One vector is turned by the same rotation once a tick. Each row is the vector after some number of ticks, and that number follows the row.
The counts run from 0 to 626.
18	-135	425	-397	315	74	-100	140	174	-200	27	63 | 577
295	-243	104	183	338	-122	-39	25	311	-221	8	206 | 368
-83	200	305	-172	324	-345	-212	-163	23	8	-188	410 | 587
133	-65	315	269	181	-295	-218	82	238	-198	69	195 | 370
-137	203	121	42	191	59	-66	249	-88	419	-116	431 | 201
89	-81	-388	62	100	-138	-326	-26	405	-261	275	-275 | 103
87	43	-52	-12	303	58	215	-58	-202	304	-183	480 | 198
-50	185	-15	-160	-168	91	490	-131	-351	97	-94	-51 | 70
-111	255	114	44	349	-324	-60	-141	263	-361	-101	-6 | 311
31	-137	-156	130	-379	25	-72	502	-122	110	321	39 | 219
-280	132	10	-419	310	-174	33	153	34	-108	-286	135 | 248
-51	5	103	-455	-64	-116	-493	-72	-193	305	187	-5 | 389
61	34	216	29	-341	128	135	60	-538	257	88	64 | 6
-27	-11	262	-398	521	-2	-227	74	136	38	-150	145 | 583
108	-158	-343	225	-80	21	-83	70	146	-194	336	-354 | 496
59	69	6	200	-209	-151	-31	-118	-385	347	60	275 | 604
222	-204	-95	162	146	201	355	395	147	18	-27	290 | 420
-96	-3	-237	-90	68	-362	-196	214	43	-261	-33	163 | 42
54	-109	-231	14	-229	358	222	67	2	-73	257	-412 | 285
-29	101	-307	381	148	174	451	29	86	181	19	123 | 479
30	69	-160	-71	557	-116	-252	-239	329	-19	-19	-9 | 314
-137	152	52	-83	283	-167	-325	51	-70	419	-59	412 | 594
-241	248	43	-34	299	-309	-273	-58	316	-252	-58	-63 | 312
260	-111	387	-421	98	-186	-46	-208	-173	-226	-48	-34 | 181
-291	234	92	-476	-29	24	-201	-283	-108	-49	142	-346 | 119
-68	-63	-20	-500	242	3	-22	243	136	-273	-259	-60 | 243
201	-117	-253	3	-74	-80	72	-219	130	-429	286	-514 | 503
282	-221	462	-328	246	-203	87	-69	75	-374	-9	-41 | 574
-219	373	403	184	123	199	183	24	-25	296	-50	131 | 136
162	-336	-47	-189	-84	214	335	460	-31	-222	80	-42 | 625
-214	268	-60	103	111	-400	-302	-398	-60	94	32	91 | 323
-19	68	-83	-191	261	11	-272	0	-150	587	-3	284 | 595
-219	180	-171	-268	209	280	464	-110	-144	288	-206	103 | 467
224	-207	-87	424	51	46	-103	108	381	103	428	-65 | 156
245	55	-17	-38	335	-175	-55	-140	-9	247	-106	393 | 591
-137	445	75	332	240	-9	71	-251	16	220	-35	219 | 534
-232	160	-127	-359	-143	336	131	125	-222	302	14	-173 | 67
-251	378	147	300	221	41	-92	-132	62	431	-14	141 | 535
158	-87	258	402	-379	-56	9	2	-50	-180	368	-67 | 557
-244	253	36	-69	-188	188	406	130	-307	70	-66	-141 | 71
-79	189	-63	-471	-163	-278	26	-105	-451	-298	-79	-194 | 452
-184	292	78	419	-2	53	-200	29	24	358	211	178 | 541
-16	103	21	-391	203	28	30	-467	-73	47	200	-425 | 121
-97	170	63	121	-1	-242	-88	-525	-312	247	84	-99 | 328
54	-12	171	510	-402	73	-103	134	-58	130	325	-9 | 552
75	211	-96	472	261	141	152	-336	37	413	111	203 | 538
268	-230	155	-26	-211	308	469	347	-163	-29	-10	108 | 16
260	-234	223	253	269	71	221	155	394	-229	79	113 | 362
-3	-33	131	392	288	417	175	61	264	338	138	87 | 144
247	-238	244	-455	100	51	-303	68	22	-134	209	-248 | 173
15	-104	-34	136	-382	8	-89	429	-175	-198	242	-14 | 224
71	-40	-423	139	81	-294	-100	-201	299	-335	192	-208 | 104
-17	-54	369	150	35	415	61	349	151	3	188	-159 | 354
149	-271	-19	-89	48	274	457	451	171	-61	-133	82 | 21
-241	-3	197	86	-167	48	376	292	137	-487	6	-203 | 294
256	-87	271	90	-10	481	321	25	114	67	118	-129 | 350
247	-320	-323	170	-11	-212	-21	169	240	-138	113	186 | 432
40	199	-33	89	1	-309	-75	-159	-302	442	39	459 | 598
-52	256	-325	-57	269	-293	207	-263	-85	11	-230	300 | 257
143	-269	236	148	280	181	19	303	388	-33	20	63 | 361
27	0	-454	-372	149	-266	-261	-157	-16	-9	-8	38 | 50
105	-40	351	-556	30	-49	-300	62	40	-89	33	-184 | 178
-15	160	216	373	156	245	44	242	250	350	73	10 | 143
-67	22	-107	-66	100	-105	7	453	221	-288	-142	288 | 31
69	-125	-63	-110	208	202	346	11	313	-364	18	-313 | 297
-140	139	240	-178	406	-213	-313	52	11	123	-104	364 | 588
-94	236	-147	-190	296	-323	206	-171	-90	-190	-340	276 | 252
255	-215	-533	-147	-5	-328	-191	80	43	-222	87	30 | 438
83	190	215	234	296	306	284	-74	-24	421	-18	-6 | 139
-118	8	-289	-90	45	-84	-383	-120	244	-183	198	-348 | 108
415	-273	188	-55	-93	-211	-186	-170	-14	-250	326	-164 | 169
94	228	-86	90	373	-353	-246	-385	181	-108	3	111 | 316
57	65	-249	-62	-207	-460	-276	103	-139	-417	93	45 | 440
-3	81	211	11	104	-93	392	99	216	-528	-113	-145 | 299
-52	83	232	-435	-100	268	88	188	-363	328	75	8 | 401
305	-105	39	103	225	-439	-318	-82	118	-253	70	242 | 375
